In the data rows, zero lies at 4.5, halfway between 4 and 5.
Here is a table of points, one per row:
[7 4 5 7 2 6 1 2 3 5 3 2 2 5 5 6 5 7 4 3 7 4 3 4 6 5 3 3 4 5 6 3 3 5 5 4 4
 3 5 6 6 7 4 3 7 5 5 3]
[7 5 5 5 4 1 5 4 5 3 5 8 6 3 5 2 4 2 5 4 3 4 4 2 7 7 5 3 7 4 3 8 5 4 4 4 3
 5 7 5 2 4 8 2 3 5 9 4]
[7 2 4 6 5 4 7 6 8 5 7 3 5 6 3 4 2 4 2 3 7 7 5 6 5 6 3 9 5 4 1 5 6 4 4 4 5
 4 5 4 5 6 2 3 5 6 5 5]
[2 5 7 3 3 2 9 3 7 3 5 3 3 4 4 6 4 7 2 4 4 7 5 4 7 1 8 2 4 5 2 8 5 6 7 6 5
 5 5 5 6 6 5 4 5 5 7 2]
[4 4 6 8 7 6 5 5 4 5 4 7 3 7 4 5 6 4 4 7 5 4 5 4 5 2 6 6 4 5 5 4 1 2 4 6 4
 2 4 4 5 4 5 7 5 2 5 6]
[4 5 4 7 6 7 6 6 5 4 5 4 8 5 4 4 2 5 5 5 3 3 4 6 8 1 5 5 6 6 7 5 3 3 4 4 5
 4 7 4 4 6 4 9 6 5 3 3]
[7 2 5 3 3 7 6 9 3 4 6 3 3 7 3 5 4 4 0 5 4 3 6 2 4 6 5 7 6 4 4 6 6 5 7 4 5
 5 4 4 4 5 5 3 5 5 2 3]
[4 3 5 0 9 7 3 2 3 8 6 4 5 2 3 4 5 5 7 6 5 5 5 5 7 4 5 4 5 5 6 9 7 4 5 2 5
 4 7 4 7 5 6 4 4 4 3 8]
[6 3 3 4 8 4 4 3 5 2 4 6 3 4 2 3 5 7 3 5 7 3 4 6 1 4 9 3 6 7 3 5 6 6 6 5 4
 6 5 5 5 3 6 6 7 6 4 3]
[5 2 5 7 3 5 5 6 2 6 4 4 5 3 6 4 6 9 4 2 3 3 4 6 6 3 2 3 5 3 4 2 6 5 4 3 2
 2 3 4 6 3 5 5 2 4 5 4]
[2 7 6 3 2 2 6 3 6 3 4 4 5 7 4 2 5 4 5 8 7 3 6 5 6 4 4 3 8 4 4 3 5 4 3 3 7
 2 1 3 6 7 2 6 5 5 5 5]
[3 4 1 2 3 2 5 4 4 5 2 6 4 5 9 4 3 4 5 3 3 2 4 4 2 2 5 7 0 2 5 6 4 2 5 3 3
 5 5 6 8 3 4 5 5 2 6 5]
[5 6 5 6 7 2 2 5 3 5 5 5 4 3 6 6 5 7 5 9 4 5 7 3 6 7 5 4 3 5 3 3 6 4 1 5 1
 5 6 6 3 7 4 4 4 1 3 2]
[3 7 5 6 5 4 6 3 4 4 5 4 5 5 6 8 4 4 2 4 4 5 6 7 4 1 6 3 7 4 5 6 6 4 4 2 7
 2 2 6 2 4 3 2 4 4 6 4]
[3 9 5 6 1 4 7 5 1 4 5 3 9 7 5 6 6 5 4 3 6 4 7 5 6 3 6 3 6 7 6 7 4 5 5 3 5
 8 2 2 5 4 5 5 3 6 4 5]
[6 5 6 5 4 2 5 4 4 6 6 4 4 4 3 3 4 7 7 4 3 6 4 5 5 6 7 4 9 6 4 4 2 3 8 6 6
 4 4 6 5 1 1 5 4 0 3 6]
[6 3 5 1 4 4 6 6 3 3 3 8 4 2 4 7 5 6 4 4 4 4 5 5 6 5 4 9 7 2 5 3 1 9 3 3 4
 4 3 5 5 6 5 3 7 6 4 9]
[4 5 8 4 2 2 2 6 5 6 7 6 2 3 3 4 7 5 4 4 3 5 5 5 0 3 3 4 5 4 6 6 5 4 3 5 3
 5 8 5 3 4 5 6 2 7 4 5]
[8 8 6 2 7 8 3 6 8 3 3 5 5 5 8 4 4 4 6 3 2 4 3 4 3 5 5 2 6 5 4 7 6 8 1 6 5
 3 2 1 4 2 5 4 5 4 5 4]
[5 8 5 5 4 3 4 4 4 5 3 6 2 3 6 2 7 5 3 6 5 7 2 3 1 4 2 6 4 5 7 5 4 7 6 6 4
 5 6 6 3 8 4 6 5 5 5 3]
[0 4 7 5 4 4 1 7 6 8 3 7 5 4 4 2 0 3 3 4 4 4 4 2 3 5 4 6 3 9 5 5 6 5 6 3 4
 5 1 4 8 5 5 4 5 5 7 5]
[3 8 5 7 3 3 5 3 7 2 5 5 3 7 0 7 5 3 4 4 4 0 4 6 6 2 4 6 5 5 6 5 5 4 5 3 6
 4 1 5 6 4 5 3 4 3 3 4]
[4 6 3 5 3 7 4 6 6 5 3 4 5 3 4 7 2 7 6 7 4 5 4 5 4 7 6 6 4 3 3 3 4 4 8 5 3
 6 2 4 6 4 7 3 0 7 4 6]
[7 6 3 2 9 1 3 6 5 4 5 3 4 4 4 4 4 5 3 5 5 5 3 4 3 4 3 4 1 4 9 4 4 5 4 5 5
 7 4 4 4 4 3 4 0 4 5 4]
[4 4 3 7 3 6 5 4 5 6 5 1 5 5 5 5 4 4 5 6 4 3 4 3 2 6 5 6 5 0 6 4 1 5 4 5 7
 3 6 5 5 3 6 4 5 9 6 4]
[4 1 6 3 2 6 5 5 3 1 6 3 3 3 3 6 4 4 3 6 5 7 5 6 7 3 1 4 4 6 5 4 2 3 5 2 3
 5 5 6 2 2 5 5 6 6 4 3]
[8 8 5 2 5 3 5 5 4 6 4 7 8 3 2 3 4 4 5 5 5 6 4 5 3 5 6 5 1 6 5 2 2 4 3 3 7
 6 7 5 4 3 5 2 5 2 7 1]
[2 4 6 3 5 3 3 8 6 8 2 5 4 4 5 2 2 3 8 2 2 4 7 4 4 2 5 6 4 7 4 4 2 4 5 5 3
 5 1 2 3 8 5 1 6 6 3 1]
[4 4 3 4 3 6 3 3 5 2 7 5 6 6 4 1 8 5 8 8 3 8 4 7 2 3 4 6 1 5 5 6 6 6 4 5 4
 6 4 5 5 4 4 2 5 5 5 6]
[7 6 4 3 7 3 5 1 5 4 5 6 5 9 6 4 2 3 6 3 7 4 4 6 4 5 3 2 7 7 3 4 5 8 8 3 1
 3 4 6 4 3 6 5 3 6 4 5]
[5 2 6 6 5 7 7 6 6 6 7 4 2 3 5 4 8 2 4 6 8 3 6 5 7 3 2 5 4 4 5 3 6 4 8 6 5
 4 6 3 6 2 4 3 5 6 6 2]
[6 1 5 4 4 7 5 5 5 4 6 7 5 5 4 6 7 6 3 4 4 4 8 3 7 7 4 4 3 5 7 4 5 5 8 4 7
 3 5 7 5 5 4 8 4 5 6 5]
[6 8 2 3 3 7 4 2 5 5 7 5 2 4 6 3 6 5 3 3 2 5 7 1 2 2 4 6 5 6 5 2 4 4 4 3 4
 4 9 4 4 5 4 3 4 5 3 5]
[3 4 1 6 4 3 2 3 4 3 7 8 5 4 5 2 6 3 4 3 3 6 7 3 7 8 4 2 7 2 5 6 1 6 4 6 4
 6 4 3 6 4 2 3 5 3 5 2]
[6 7 7 1 8 7 4 4 4 2 7 2 6 2 4 5 4 2 7 6 3 4 5 5 2 4 4 5 5 4 4 4 4 4 4 5 2
 8 4 8 7 6 3 6 4 3 6 3]
[6 3 6 7 6 5 6 2 5 5 5 6 9 4 5 6 5 4 3 4 3 5 4 5 5 3 3 6 3 6 6 3 6 2 6 5 4
 4 3 2 4 3 3 7 7 3 4 5]
[2 3 4 6 7 4 3 7 3 5 1 1 3 4 5 3 4 2 5 1 3 8 5 4 4 4 7 8 5 6 4 3 4 7 6 2 4
 4 2 4 4 7 7 4 4 5 5 5]
[6 3 5 5 7 3 6 2 7 4 5 4 6 5 5 6 4 5 7 5 5 5 7 2 4 3 3 1 2 4 2 5 3 6 2 2 7
 6 3 5 6 4 9 6 5 6 2 6]
[2 6 0 5 4 7 6 4 6 6 6 6 2 2 3 4 5 6 5 3 6 4 4 4 3 4 1 5 5 5 4 5 4 5 5 6 6
 8 4 8 2 6 5 6 4 4 6 6]
[3 6 2 4 3 7 5 4 4 7 3 2 4 3 4 4 5 6 4 5 6 4 4 6 5 8 3 6 5 1 2 6 4 3 3 4 4
 2 3 4 4 2 7 8 4 4 4 0]
[9 6 2 5 3 0 3 5 5 5 7 4 1 2 5 5 4 1 6 5 3 5 3 5 7 7 8 2 4 5 4 6 6 5 4 2 5
 6 4 3 5 6 4 8 5 6 5 4]
[6 2 6 6 3 7 7 3 5 5 1 5 5 4 4 3 4 5 2 5 4 5 2 5 3 7 4 1 4 2 7 5 5 0 3 5 4
 5 4 5 4 7 3 3 3 6 1 5]
[5 7 5 4 4 5 2 7 6 5 3 5 6 7 4 4 6 3 4 5 7 9 4 3 7 3 7 3 3 0 5 4 6 3 6 5 1
 6 5 5 3 3 5 7 8 2 4 9]
[3 5 6 4 7 2 4 2 3 7 5 5 4 9 5 7 5 4 2 6 4 5 4 6 7 4 5 6 6 6 6 5 2 3 4 8 5
 6 4 4 4 3 4 6 4 7 4 5]
[5 2 5 6 3 6 2 4 6 4 5 5 6 5 5 5 6 6 5 2 6 2 4 6 6 3 6 3 4 2 5 2 5 3 3 4 3
 4 5 4 4 9 5 4 2 5 5 4]
[2 6 4 4 5 3 7 5 4 0 6 5 4 6 5 7 4 4 7 1 7 7 4 3 4 7 5 3 7 8 7 5 4 1 3 6 5
 2 5 3 8 4 5 4 4 4 4 3]
[5 3 4 7 7 6 8 6 4 5 3 2 4 6 3 5 7 5 7 7 4 4 3 3 4 5 4 4 4 6 4 6 3 6 5 2 3
 3 5 3 5 5 3 5 4 4 5 5]
[5 5 1 3 6 1 3 4 4 2 2 4 5 6 2 3 4 5 5 5 1 7 6 3 6 4 3 3 9 3 4 3 8 2 5 6 5
 5 5 3 5 2 2 5 5 6 6 3]
[4 3 5 4 5 6 4 7 2 5 6 7 6 7 8 7 5 4 5 6 5 5 0 3 7 2 5 4 6 6 2 3 5 3 4 6 8
 6 5 7 4 5 6 5 4 3 3 3]
[5 1 7 2 5 6 5 1 5 4 5 3 7 6 2 6 6 5 5 4 5 4 1 3 3 5 4 6 3 3 1 5 3 5 5 2 6
 5 4 1 3 5 3 5 2 3 6 4]
[5 5 4 3 1 5 3 4 7 6 3 1 4 4 5 5 6 6 3 4 4 3 5 5 5 6 3 3 5 7 6 1 7 8 4 7 4
 5 9 5 4 6 6 4 4 3 5 5]
These points spread out most along one direction. Take the direction at right angles to it along which they spread out most. Go by this last direction. How many in every 100 of the points above lie lower along it than each point below? Round to a whole number. More than half of the points above lie lower than the first one.
[2 4 3 3 2 5 5 3 4 4 1 7 4 2 7 6 2 4 7 5 7 2 4 1 3 3 6 7 4 5 7 4 7 5 5 5 3
 5 4 3 0 3 2 4 5 4 5 4] 55
[5 3 3 4 4 5 5 3 0 6 8 4 5 4 2 5 2 7 7 5 5 4 3 3 3 4 4 4 3 2 6 5 6 6 3 8 3
 2 3 4 5 5 5 3 7 4 5 5] 67
[2 6 6 6 6 3 1 7 4 2 5 5 6 2 5 5 4 5 3 3 5 4 3 3 6 4 5 3 4 3 2 6 3 7 6 6 4
 5 9 4 5 2 1 4 6 4 0 6] 39
[3 4 5 5 4 6 4 5 6 5 3 6 3 7 7 6 3 6 9 4 4 4 6 7 1 7 3 7 4 3 7 6 7 4 3 4 7
 7 6 5 4 4 3 5 8 4 5 5] 65
[5 2 2 4 5 6 7 4 5 6 2 4 6 6 1 8 7 2 5 4 3 4 4 6 4 4 3 2 3 7 3 6 4 6 3 5 3
 3 5 4 6 3 3 5 4 4 5 5] 47
[5 3 3 4 3 5 5 8 3 5 3 6 4 5 4 5 0 2 3 5 6 6 9 4 3 4 6 6 3 5 2 4 3 7 4 6 5
 1 4 5 5 6 3 5 3 7 3 5] 57
[4 6 6 6 4 5 4 4 5 2 6 2 4 4 4 2 6 7 5 3 4 3 4 4 8 5 5 5 0 6 4 4 6 3 3 7 5
 1 4 9 2 4 4 5 3 6 3 6] 65
[5 6 6 7 5 3 4 2 1 3 3 7 4 3 3 3 5 1 5 3 4 6 6 5 6 6 5 4 6 2 3 4 7 4 5 8 7
 6 5 3 6 3 5 5 4 4 4 2] 20
[3 7 6 4 5 4 2 7 3 4 5 2 6 3 5 4 7 6 3 3 6 1 4 5 6 5 7 2 3 5 2 2 5 2 1 4 3
 6 6 6 4 5 3 2 6 7 6 7] 55
[2 6 2 4 5 4 5 5 5 6 5 5 5 3 5 7 4 5 4 6 3 3 4 9 3 9 3 4 3 2 2 3 4 3 9 5 5
 1 4 2 3 7 7 5 6 5 5 5] 67
[0 2 4 4 4 5 7 3 5 5 6 3 3 4 6 2 3 2 4 5 3 5 3 5 3 7 6 6 4 3 8 2 5 7 3 3 4
 6 4 5 4 3 6 4 5 2 3 5] 67
[6 3 5 4 3 7 5 5 2 1 3 4 0 5 5 3 2 5 2 5 6 3 6 6 4 4 1 3 3 5 4 5 3 5 4 5 7
 6 6 3 3 4 7 4 5 1 5 8] 76
[7 0 2 5 4 3 4 7 6 4 4 1 8 0 6 5 5 2 2 6 7 6 7 5 2 5 4 7 7 5 3 6 4 3 6 6 6
 4 2 5 5 6 7 3 5 4 3 5] 67
